In the rows, 128 means zero.
Rotation paths and how fast each direction turns (degrees per step):
Each turn is a multiple of 5 degrees from 10 to 175, or 0.
Each row of a path follows its step; steps can be skipped.
Path 1:
step 0: [129 142 122 134 135 129 130 122 139 130 130 120 128 130 132 131 128 125
 129 122 130 123 116 130 126 119 129 123 124 131 127 135 129 133 125 128
 125 132 135 126 138 126 132 131 131 135 125 136 129 127 125 129 133 130
 125 135 127 119 131 133 130 123 129 139]
step 5: [135 126 125 126 128 127 127 124 128 138 128 126 121 129 131 122 130 134
 128 120 113 125 130 132 140 122 121 128 127 124 126 124 134 126 136 134
 129 128 125 126 132 122 130 130 129 136 124 138 128 120 121 130 129 127
 132 127 133 119 125 132 135 121 126 134]
step 9: [128 123 131 132 135 124 130 122 129 136 121 130 120 135 126 126 126 138
 131 134 123 120 130 129 136 119 118 130 132 127 125 126 129 120 124 139
 125 132 126 126 135 121 125 130 130 128 122 136 131 131 123 123 123 129
 127 129 137 124 119 135 129 121 132 128]
step 11: [129 128 132 133 126 132 130 131 125 127 123 131 124 124 127 126 129 143
 127 127 124 122 127 129 131 115 107 128 135 126 121 131 134 128 125 129
 120 132 125 126 135 125 130 132 131 124 131 129 126 134 129 133 130 131
 126 125 129 120 129 134 132 119 128 132]
step 13: [132 121 126 130 125 131 125 129 132 140 120 127 121 131 122 129 130 136
 132 126 118 122 127 131 140 126 119 121 131 132 131 124 132 129 124 133
 131 135 126 122 130 121 133 133 125 131 120 128 126 137 128 137 136 130
 123 127 133 124 124 135 129 120 127 128]
step 15: [128 135 122 128 128 131 135 132 130 135 132 126 130 122 115 129 129 129
 122 127 130 121 128 130 139 116 118 128 130 133 128 132 133 123 126 139
 122 135 125 125 132 121 133 130 127 129 121 124 125 131 132 138 130 128
 132 128 133 118 124 133 127 123 126 134]
step 19: [125 130 127 140 128 130 131 131 129 122 127 121 123 124 121 131 129 137
 127 135 137 125 128 122 128 121 110 125 128 136 130 129 133 128 122 131
 128 135 129 128 136 120 130 138 124 126 117 129 123 130 127 133 128 131
 125 129 131 124 129 128 125 125 131 130]
step 23: [127 130 127 131 125 134 129 134 134 130 133 122 131 129 125 128 130 126
 124 122 132 118 125 124 129 118 114 127 126 129 129 137 125 130 130 130
 133 136 129 121 135 122 136 139 124 133 124 119 123 131 128 138 129 130
 124 124 130 122 133 129 130 136 127 127]
Directions:
[129 127 130 129 128 127 126 127 126 127 129 126 126 127 128 131 128 128
 127 128 126 127 129 128 130 128 127 128 127 124 128 127 127 129 128 130
 125 130 129 129 128 128 128 127 130 129 127 127 129 127 128 132 126 128
 128 129 127 129 128 128 126 127 129 127]
175
[127 130 129 128 129 127 131 128 129 129 129 127 128 125 127 128 130 126
 129 128 129 128 129 128 130 127 128 127 128 129 128 125 129 128 128 128
 127 128 133 129 126 128 128 126 128 128 126 130 127 124 125 126 128 128
 129 129 127 128 127 126 128 128 129 127]
145
[126 131 129 128 127 129 128 128 127 127 128 129 131 126 129 129 127 127
 128 128 130 128 129 128 128 126 127 126 127 127 128 129 132 129 126 128
 126 129 126 127 129 127 129 130 129 127 129 128 127 128 130 128 127 129
 131 125 126 129 130 129 129 129 128 126]
90
